128 stands for zero in the data rows.
Some points, each followed by its number:
[255 221  89 151 150 209 118 183] 0
[155 113 140 102 128 138 127 133] 1
[120 126 133 126 128 135 128 127] 2
[156 148 117 111 126 178 115 120] 3
[  0 196 149 195  37   0 236   0] 4
[164  99  89  79 155 130 113 192] 5
[ 78 159 124  81  15  93  66 230] 6
[143 137 179 148 139 148 135 155] 7
[112 162 110 141 133 116 190  90] 8
[145 171 128 131 117 110 170 101] 9
[127 129 127 126 131 129 139 125] 10
[128 125 146 127 102 116 116 111] 11
[170 135 104 107 153 137 132 127] 12
[177 128  92 116  90  30  96  70] 13
[106 106 115 129 162 141 150 143] 14
[ 82  79  82 210 135 139  97 170] 15
[126 145 136 173 167 148 172 111] 16
[151 150 113  59 125  71 140  96] 17
[143 175  97 126 161 118 190 157] 18
[194 202  79 119 137 171 112 157] 19
[128 145 129 210 104 155 124  94] 20
[ 96 155 113  98 155 113 183 122] 21
[154 142 106  54 123  84 137  96] 22
[133 122 135 143 128 143 121 144] 23
[155 178 130 146 124 127 187  63] 24
[145 153  98 127 124 119 141 146] 25
[114  98 155 102 156  42 176  84] 26
[107  84 131 213 131 188 119 129] 27
[123 117 149  94 125 124 144  90] 28
[117 137 121 159 134 123 156 117] 29
[130 161 181 139 149 144 154 153] 30
[148 133 108 172 147 192 153 134] 31
[ 92 130 130 115 140 103 160 156] 32
[148 154  96 130 130 131 142 163] 33
[ 86  52 179 139 111 152  74  81] 34
[137 118 161 158 146 167 134 116] 35
[119 142 131 130 111 127 131 110] 36
[119 115  97 140 142 176 136 100] 37
[ 83 114 146 130  95 115  92 172] 38
[157 109 150 102  86 140 106 133] 39
[103 130 160 124  95 113 105 166] 40
[153 195 164  97  64  92  89 116] 41
[117 121 134 132 130 134 124 144] 42
[100  20 255 153  45  77   0 154] 43
[132 121 100 137 145 122 127 121] 44
[116 135 150 162 129 138 131  87] 45
[121 119  28  55 215 126 135 134] 46
[146 133 172 145 106 141 111  93] 47
[ 95  98 116 128 123 209  57 200] 48
[ 98 157 112 114  53  91  84 196] 49
[108  67 147  99 117 152  69 125] 50
[142 131 136 130 113 147 114  97] 51
[130 132 130 126 127 127 138 134] 52
[146 125 117 148 127 147 126 126] 53
[183 109 131  71  74 139  39 225] 54
[ 86 128 169 140 138 127 172 120] 55
[104  77 131 119 117 137  93 119] 56
[132 150  90 126 126 101 135 129] 57
[100 157 117 114 132 148 158 119] 58
[160 203 166 103  79 109  87 114] 59
[ 93  99 140 122 112 135 114 132] 60
[117 123 151 141  82 120 102  99] 61
[107 146 101 125 129  89 141 177] 62
[ 97  48 181  41  96 169  27 116] 63
[152 107 119  75  73 163   1 122] 64
[ 47  70  61  59 137 246  51 252] 65
[130 137  90 142 184 162 180 113] 66
[133 132 114 101 139 110 140 136] 67
[102 137 140 163 172 144 167 127] 68
[125 125 148 134 121 125  89 158] 69
[138  95 142 129 111 103  94 144] 70
[142 112 123 122 135 136 122 138] 71
[127  56  81 120 191  86 166 104] 72
[124 125 118 137 150 115 156 142] 73
[130 130 121 139 117 119 129 125] 74
[136 118 122 131 142 116 130 106] 75
[116 121 125 143 136 163 130 120] 76
[151  92  67 130 114  98  79 124] 77
[129 115 126 116 124 135  97 127] 78
[152 209 104  40 123 130 151 132] 79
[105 174 122 117  98 105 155 134] 80
[144  99 126 140 139 123 134 124] 81
[ 99 130 152 155  89  90 158  53] 82
[111 144 205 109 104  64 147  93] 83
[127 140 151 127 104 111  80 167] 84
[103 130 154 138 117 118 122 100] 85
[118 116 170 110 136 171 137 145] 86
[110  99 138 129 115 108 118 142] 87
[158 130 114  76 168 101 147 126] 88
Which three points above are nearest to each new point by angle? Their numbers follow each, nearest first.
[134 127  83 107 118 100 100 128] 77 57 13
[123 128  87 161 144 120 124 134] 44 15 57
[135  98 124 126 151 149 102 144] 71 48 65
[ 78  79 143 126 189 159  97 197] 42 65 48
[114 107 125 159 132 129 111 140] 15 27 42
[121  85 151  68 109 123  58 196] 54 63 69
[111 105 139 129 124 135 117 179] 42 38 48
[ 94 131 131  61 125 145 143  94] 28 58 2
[112 114 133 130 123 116 130 136] 87 60 38
[126 134 117 149  96 110 129 140] 74 49 6
[163 157 100 134 255 196 227 112] 66 16 10
[133 121 143 147 136 156 128 127] 35 27 76
[121 100 125 193 133 157 133 134] 27 15 20
[119 119 150 130 132 122 144 124] 55 83 26
[109 120 131 137 131 111 123 134] 87 38 15
[163 158 112 112 252 195 213 106] 66 10 16
[148 129 126 150 128 116 129 123] 74 53 20
[ 85 122 172 176 165 157 159 162] 68 55 42
[125 124 108 131 170 100 159 158] 73 18 32
[ 79  51 162 125  95  70 107 163] 87 43 38
[146  89 255 166  60 101   4  94] 43 11 61
[102 105 158 127 163 140 126 181] 42 86 14
[128 148 112 128 144 120 153 136] 18 21 73
[126 120 129 122 156  36 188  65] 26 75 4
[123 117 111 107 144 120 127 160] 5 46 67
[147 130 121 123 135 130 125 129] 12 0 19
[121 123 150 156 103 118 116 109] 61 11 85
[102 104 144 146 143 173 115 192] 42 48 23
[ 81 108 164 144 148 123 168 128] 55 68 32
[147 143 125 120 124 161 113 119] 3 51 19
[ 96  81 147 180 129 232 135  98] 76 27 35
[133 149  80 141 145 150 160 108] 66 37 8
[128 139 113 132 101 111 123 118] 74 13 36
[ 69 170  99 134 121  18 184 183] 62 32 80
[158 165 127 124 121 186 124 109] 3 0 19
[105 147 132 105 150 119 172 131] 21 10 32
[ 87 109 161 144 152 122 156 117] 55 68 85
[156  86  93  90 174 147 109 206] 5 71 65
[121 130 119 149 116 136 125 128] 20 27 15
[133 133 108 136 165 151 154 120] 66 16 31
[117 145 153 138 123 125 135 139] 30 7 55
[104 158  98 100 104 135 162 102] 58 80 8
[117 163  93 141 141 139 157 139] 18 33 66
[102 112 106 122 139 154 114 155] 65 48 42
[128 135 108 104 142 101 144 138] 67 88 57
[162 144 139 119 107  60 126 114] 13 17 41
[150 114 142 108 127 141  99 156] 54 1 71
[144 114 125 106 153 130 156 172] 5 52 73
[166 130 130 108 125 109  98 142] 54 70 1
[141  90 106 111 161 108 155 126] 72 88 81
[160 116 118 111  99 151  62 112] 64 78 39
[119 123 122 150 166 184 128 126] 76 31 37
[135 134 117 130 165 147 150 120] 66 16 68
[170 133 106 112 126  95 103 118] 13 77 22
[130 117 110 132 155 131 126 127] 44 46 72
[110 110 141 123 150 137 120 167] 42 65 48
[106 135  81  98 184 140 137 131] 46 14 66
[142 133 123 106 113 115 120 143] 54 6 49
[151 136 116 155 137 198 153 127] 31 53 76
[243  65 139  36 159 187 134 135] 1 71 12
[151  92 127 141 145 104 143 115] 81 75 72
[131 124  98 137 142 121 120 136] 44 77 46
